(in the rows, 128 means zero)
Rotation paths and how fast each direction turns (deg/step)
Each turn is a multiple of 5 degrees from 10 to 175, or 0.
Each row of a path follows its step; steps can be skipped.
Rotation 1:
step 0: [134 131 122 132 117 140 129 125 133 134 129 132 123 139 126 125 134 132
 130 134 128 134 123 123 131 122 129 128 132 126 127 132 131]
step 1: [139 132 123 127 127 132 137 118 129 121 136 133 129 126 125 130 126 129
 123 128 128 136 124 134 126 126 119 123 136 127 121 129 127]
step 2: [131 132 129 125 128 119 131 121 125 127 132 129 125 131 121 119 126 129
 129 117 132 122 125 124 120 122 127 126 133 125 126 136 117]
step 3: [127 128 135 120 112 127 124 126 136 134 132 125 131 133 132 123 122 133
 126 128 120 129 129 125 124 120 128 131 133 123 130 129 123]
step 4: [132 122 126 126 122 129 127 133 136 128 135 136 129 130 127 135 137 130
 128 129 127 135 125 128 129 122 115 126 126 118 135 129 123]
step 5: [135 136 125 124 131 135 119 121 132 122 126 127 132 125 122 127 130 134
 126 125 138 127 117 128 127 119 122 122 127 127 133 130 128]
step 6: [135 133 125 127 127 129 129 117 128 135 122 131 129 137 122 122 123 135
 133 133 129 121 132 129 131 117 125 133 131 124 122 129 126]
step 7: [131 128 119 126 121 130 132 121 128 124 140 127 131 139 126 134 130 131
 131 131 118 133 129 119 125 124 129 126 135 124 124 133 125]
step 8: [132 123 126 122 127 123 137 122 132 117 129 127 130 129 130 128 127 132
 126 122 132 136 120 126 120 125 119 130 132 131 131 126 117]
step 9: [128 132 130 122 122 131 123 134 134 123 127 129 131 133 130 118 123 132
 131 123 135 120 126 130 131 125 125 130 130 121 129 135 114]
[132 128 129 127 130 130 126 128 129 130 126 126 127 128 127 128 129 127
 127 130 130 128 126 128 132 131 127 129 127 123 131 128 131]
65
[129 125 128 129 129 124 132 127 128 131 125 131 127 128 127 128 128 128
 129 128 129 128 130 131 128 127 124 131 127 127 128 125 127]
160
[129 132 128 128 129 124 126 126 128 128 127 126 130 128 127 125 126 127
 127 129 130 124 133 131 129 127 129 127 129 128 129 131 127]
100
Rotation 2:
step 0: [121 133 122 128 136 128 136 124 135 132 133 136 131 127 122 128 125 133
 131 123 119 138 135 133 120 129 124 120 124 123 131 129 122]
step 1: [117 129 131 130 127 115 137 127 134 139 134 131 122 132 128 132 132 124
 131 127 125 134 131 127 126 134 121 134 132 123 122 128 130]
step 2: [129 127 128 135 128 122 130 124 134 125 126 139 125 133 121 140 124 119
 130 133 119 130 130 134 126 133 130 123 132 115 130 132 128]
step 3: [120 128 126 125 130 134 134 121 139 131 135 135 121 125 113 128 125 126
 129 121 126 133 134 122 132 131 123 123 130 123 129 134 130]
step 4: [123 133 128 133 127 121 132 124 140 131 131 131 123 133 129 125 135 116
 133 124 121 122 132 125 137 137 133 131 127 123 124 127 134]
step 5: [128 131 122 131 133 131 123 124 141 126 128 132 129 130 129 127 122 125
 133 126 122 134 135 137 133 129 129 122 132 113 137 126 130]
step 6: [117 128 128 130 128 126 126 122 147 135 128 129 127 130 126 121 128 126
 131 119 133 135 133 121 122 133 123 128 134 128 130 127 126]
step 7: [127 137 131 134 127 123 130 129 141 127 128 132 133 137 133 135 130 117
 132 122 116 122 129 128 124 131 125 130 131 123 129 128 121]
step 8: [125 131 133 128 135 130 122 128 133 130 136 128 124 130 123 135 127 128
 130 116 125 139 132 135 128 128 122 123 131 116 132 133 121]
step 9: [121 127 129 125 123 119 125 130 138 139 131 130 122 133 123 133 130 120
 123 119 125 132 130 122 125 140 134 126 129 130 128 133 127]
[124 128 126 126 129 131 124 128 129 129 128 129 128 125 126 128 127 129
 129 128 129 132 128 128 127 129 127 125 125 131 125 128 127]
130
[130 129 124 127 125 128 128 128 129 126 126 130 129 129 129 128 128 125
 126 130 123 127 128 131 126 130 131 125 127 131 128 127 126]
145
[129 130 128 126 129 132 126 128 127 132 128 125 127 127 127 127 129 127
 125 133 128 125 126 128 126 126 129 130 128 126 127 127 127]
0
Rotation 3:
step 0: [130 127 125 127 130 122 122 130 131 114 132 122 121 116 127 128 137 122
 119 118 128 133 125 129 128 132 126 128 120 132 121 138 129]
step 1: [130 129 138 126 132 129 119 128 133 125 136 136 132 117 129 131 124 120
 131 117 118 134 127 132 126 129 130 123 131 137 132 139 120]
step 2: [136 135 141 122 128 127 124 126 129 135 141 124 122 121 134 122 127 131
 130 127 128 131 136 125 132 140 136 128 125 137 133 127 132]
step 3: [137 134 129 128 115 130 129 126 135 124 132 119 135 120 123 121 129 126
 124 132 131 128 138 127 127 127 137 127 125 140 119 126 121]
step 4: [128 133 121 123 114 124 126 128 129 125 135 123 128 123 141 129 126 115
 129 122 125 125 120 121 131 122 139 122 126 130 129 127 120]
step 5: [142 125 114 120 135 125 132 133 128 127 139 126 120 120 134 133 124 123
 119 125 130 130 126 132 127 126 132 123 125 135 134 131 129]
step 6: [132 121 131 121 131 129 117 134 127 121 136 129 125 123 120 121 133 117
 123 117 132 122 130 137 124 134 133 128 120 131 131 131 122]
step 7: [126 126 139 119 124 131 125 138 133 125 137 122 137 133 132 126 124 128
 125 119 122 137 131 127 131 135 134 127 130 134 133 138 122]
step 8: [133 135 134 126 118 122 134 129 135 128 128 124 122 117 126 132 129 128
 118 125 121 135 135 125 136 142 137 124 122 130 128 129 129]
step 9: [134 142 129 126 124 129 127 128 132 118 131 120 121 120 119 132 122 121
 134 126 120 124 127 131 127 123 134 125 125 139 122 130 121]
[130 129 127 130 131 128 127 126 123 126 126 127 126 126 129 130 126 127
 128 124 128 127 127 127 126 130 124 126 130 130 129 127 126]
80
[131 127 131 130 129 129 129 125 129 126 127 130 131 131 130 125 128 129
 129 128 128 126 129 128 130 132 128 126 125 129 132 131 128]
70
[130 134 128 130 125 128 128 127 126 129 126 128 127 129 127 129 128 131
 132 130 127 131 130 128 128 129 131 128 128 128 128 126 124]
60
Rotation 4:
step 0: [122 123 127 124 131 130 124 126 117 139 133 140 134 129 118 120 137 130
 127 135 125 128 132 129 128 122 122 126 130 131 126 126 131]
step 1: [134 128 119 125 123 134 123 124 139 122 129 120 127 133 141 124 129 123
 125 134 126 125 127 123 126 133 123 125 124 129 127 134 119]
step 2: [135 128 139 131 127 116 130 126 127 133 128 133 130 122 124 134 129 125
 129 129 125 129 138 137 116 130 121 132 132 125 130 123 131]
step 3: [120 123 123 123 125 135 127 128 132 133 125 134 125 136 127 125 138 124
 126 121 135 132 122 125 128 127 126 115 130 133 137 129 124]
step 4: [126 131 126 126 130 121 119 130 124 124 129 125 133 131 132 136 126 131
 119 144 117 129 134 131 128 129 122 130 127 128 122 130 122]
step 5: [132 127 126 127 124 131 136 123 133 136 136 129 120 122 132 123 131 120
 127 122 127 125 131 131 121 130 126 134 123 135 139 117 127]
step 6: [131 124 129 128 127 129 110 126 122 131 123 134 131 130 124 130 127 127
 125 127 136 133 127 128 120 120 118 123 133 130 122 135 130]
step 7: [124 126 125 121 135 127 131 131 138 132 132 124 128 133 138 127 136 125
 132 131 119 123 136 134 133 135 124 120 124 124 131 129 125]
step 8: [131 133 130 133 115 125 125 123 126 118 129 134 129 133 122 128 125 124
 128 133 123 134 130 132 114 125 130 130 127 136 135 120 128]
step 9: [133 121 120 123 136 128 128 130 130 142 120 136 133 127 128 129 139 121
 121 130 135 126 124 124 132 132 119 130 131 131 127 126 127]
[126 127 127 127 129 130 126 131 129 130 128 132 126 129 124 128 127 128
 130 131 133 130 130 124 130 128 127 128 128 129 128 130 128]
120
Rotation 5:
step 0: [126 117 131 127 128 127 125 130 131 143 129 127 123 129 134 126 133 139
 129 127 123 122 118 132 136 131 127 127 129 120 126 123 132]
step 1: [122 122 121 126 129 131 131 133 129 131 127 136 125 134 135 114 121 130
 120 129 129 132 128 124 134 135 125 121 134 136 122 129 125]
step 2: [125 137 126 130 125 128 124 122 129 130 123 138 134 128 123 124 123 124
 129 118 138 122 136 128 128 124 123 119 137 132 134 130 127]
step 3: [117 123 130 125 126 121 125 125 134 126 125 132 126 125 130 140 132 127
 133 117 130 116 129 125 122 125 134 129 128 121 125 128 135]
step 4: [119 123 118 133 139 130 127 130 131 126 122 129 128 122 132 125 127 124
 127 132 121 138 124 123 121 130 131 128 124 119 121 127 135]
step 5: [133 129 113 139 132 129 127 133 128 132 130 129 142 131 127 121 121 124
 130 133 129 124 127 133 123 126 125 131 123 128 134 130 120]
step 6: [132 119 129 124 123 124 124 132 137 137 131 130 131 128 125 129 138 130
 135 132 129 118 122 135 130 117 128 125 129 136 132 126 130]
step 7: [126 118 135 128 131 134 129 132 136 124 124 130 119 129 136 122 134 136
 126 133 125 126 130 123 130 126 122 126 134 133 123 138 135]
step 8: [121 133 125 139 128 135 126 123 129 121 123 127 133 122 129 115 130 126
 123 124 127 123 136 125 135 136 120 129 134 128 129 127 123]
step 9: [122 128 121 131 121 123 127 121 129 119 128 132 131 128 126 132 130 122
 136 121 131 120 126 131 129 126 140 135 135 133 128 123 120]
[131 122 131 129 129 130 128 127 128 130 127 130 126 127 129 128 129 125
 127 128 128 128 128 127 126 131 133 128 129 129 129 127 129]
115
Rotation 6:
step 0: [132 129 130 133 131 124 124 123 125 135 123 121 126 131 131 129 128 127
 122 132 135 128 129 122 129 135 141 128 120 129 123 115 130]
step 1: [133 125 131 127 129 132 129 124 133 127 131 128 132 128 124 122 133 131
 124 122 128 135 136 121 124 120 124 140 131 127 122 119 137]
step 2: [137 131 125 120 126 136 120 116 130 124 131 126 127 135 134 135 130 127
 122 136 127 131 132 137 126 127 122 129 125 127 128 129 128]
step 3: [124 122 127 130 122 135 135 121 131 136 131 130 120 131 128 131 126 131
 133 128 140 132 132 127 120 141 129 132 128 127 126 133 127]
step 4: [129 123 129 124 133 129 119 131 130 124 137 132 131 129 125 129 123 129
 127 129 132 137 126 118 128 135 124 119 133 131 127 132 141]
step 5: [124 136 126 133 127 132 128 121 123 122 137 121 132 136 127 126 122 138
 131 125 132 131 128 131 134 131 128 123 125 133 137 119 126]
step 6: [133 125 124 128 121 125 136 123 124 123 125 134 125 130 129 117 125 131
 122 118 129 129 122 130 131 134 120 132 139 129 128 131 128]
step 7: [126 132 136 125 123 119 120 123 124 134 131 131 124 128 135 136 124 123
 123 132 128 126 120 127 137 131 130 132 133 135 134 127 132]
step 8: [129 123 131 125 121 128 132 137 130 128 136 126 122 126 124 126 121 129
 124 125 131 126 129 120 128 132 133 134 125 127 132 111 121]
step 9: [134 124 128 131 125 130 120 128 122 125 126 125 131 132 133 124 132 116
 123 124 126 131 122 124 125 125 121 126 128 118 128 118 134]
[129 128 125 128 128 130 128 125 125 126 127 127 129 129 128 127 130 124
 130 127 127 127 129 132 127 128 123 131 130 130 129 128 125]
95
Rotation 7:
step 0: [133 124 132 130 127 130 126 127 122 133 121 124 119 117 129 123 141 121
 128 139 129 128 133 125 129 121 119 120 119 126 127 131 129]
step 1: [125 118 124 129 132 118 139 128 122 122 130 135 125 123 128 126 128 126
 126 138 124 125 134 131 120 121 137 137 123 128 121 122 135]
step 2: [122 135 138 136 132 128 130 121 130 117 122 135 126 127 120 129 129 129
 124 129 120 126 123 120 120 142 136 122 126 130 127 125 133]
step 3: [139 133 128 129 122 132 128 127 123 122 119 126 125 120 137 130 130 129
 125 129 132 124 120 129 127 123 125 112 125 138 128 128 137]
step 4: [131 127 130 125 132 125 127 124 119 126 128 125 117 123 128 127 125 135
 129 136 140 127 132 130 133 124 132 136 135 130 112 125 138]
step 5: [117 128 127 140 126 134 127 127 129 121 119 134 123 126 123 127 126 128
 124 135 119 128 130 130 136 133 132 128 130 123 114 140 126]
step 6: [134 125 122 137 126 127 127 128 120 124 127 132 130 130 128 130 132 129
 127 128 121 118 131 127 137 127 126 112 125 119 133 125 142]
step 7: [136 127 136 128 134 119 124 120 110 135 120 125 127 125 124 126 127 128
 126 135 132 122 127 119 125 121 129 131 124 120 125 124 128]
step 8: [118 125 130 132 132 127 132 121 132 128 121 136 121 124 126 132 139 120
 116 139 127 131 131 126 127 117 131 128 124 135 121 128 125]
step 9: [122 128 128 133 123 122 135 127 129 125 129 133 124 129 130 122 129 134
 132 130 119 127 127 125 126 126 145 118 128 132 130 125 145]
[123 131 129 131 131 130 126 131 129 127 126 126 127 126 129 129 130 125
 125 129 127 129 127 129 129 128 125 126 128 129 131 129 127]
130
[127 130 130 125 128 126 129 126 130 129 126 128 127 130 129 130 126 127
 127 127 129 128 126 127 127 126 131 126 131 135 128 129 130]
60
[126 125 127 129 129 131 127 131 130 131 127 128 126 126 126 128 128 126
 128 126 131 127 129 127 127 125 129 132 127 129 124 127 129]
100
[124 130 131 128 132 124 128 128 125 129 127 128 127 128 128 126 126 132
 130 125 129 128 127 128 127 128 128 130 129 125 128 126 129]
135
Rotation 8:
step 0: [121 126 123 130 125 129 131 117 133 123 131 131 132 126 121 126 121 124
 123 113 135 119 122 131 128 129 129 131 131 126 121 136 128]
step 1: [132 135 127 134 120 129 136 122 126 125 133 116 112 134 128 135 129 123
 132 134 132 127 130 135 129 128 129 130 127 131 131 130 133]
step 2: [130 139 124 133 131 135 129 134 137 128 123 135 124 131 122 124 126 136
 129 134 128 119 132 128 130 125 133 130 122 126 120 129 116]
step 3: [119 129 114 121 131 127 134 119 133 125 136 127 127 128 120 125 132 136
 126 122 128 131 131 126 128 136 129 136 125 125 136 131 129]
step 4: [132 138 126 128 121 122 129 126 129 125 134 132 125 139 131 136 123 130
 127 126 135 133 136 125 132 118 119 127 134 135 124 134 129]
step 5: [135 137 125 137 124 133 128 128 126 126 126 133 127 111 122 129 132 133
 130 129 133 133 129 123 128 122 140 127 121 125 128 135 127]
step 6: [118 129 116 115 131 126 129 127 129 131 124 130 123 132 128 126 128 120
 127 133 136 129 128 118 131 131 137 130 130 134 133 130 120]
step 7: [130 132 118 132 129 122 130 123 128 125 131 131 129 129 132 135 120 132
 141 119 116 128 124 122 127 122 127 125 135 133 126 130 125]
step 8: [133 132 124 131 128 123 124 123 129 132 125 129 119 125 128 127 136 122
 118 118 130 129 120 133 132 120 134 121 123 125 128 139 130]
step 9: [129 137 118 118 118 130 132 124 127 125 124 129 128 126 128 128 125 120
 135 135 135 118 125 135 130 128 135 128 131 123 127 120 126]
[128 125 127 128 127 126 127 128 126 130 124 127 127 127 130 131 126 126
 129 126 127 125 122 128 128 128 130 128 128 128 128 129 128]
40
[128 130 130 128 131 129 132 127 127 129 127 127 129 127 129 129 128 125
 128 132 127 127 128 126 127 128 130 131 124 130 128 127 125]
90
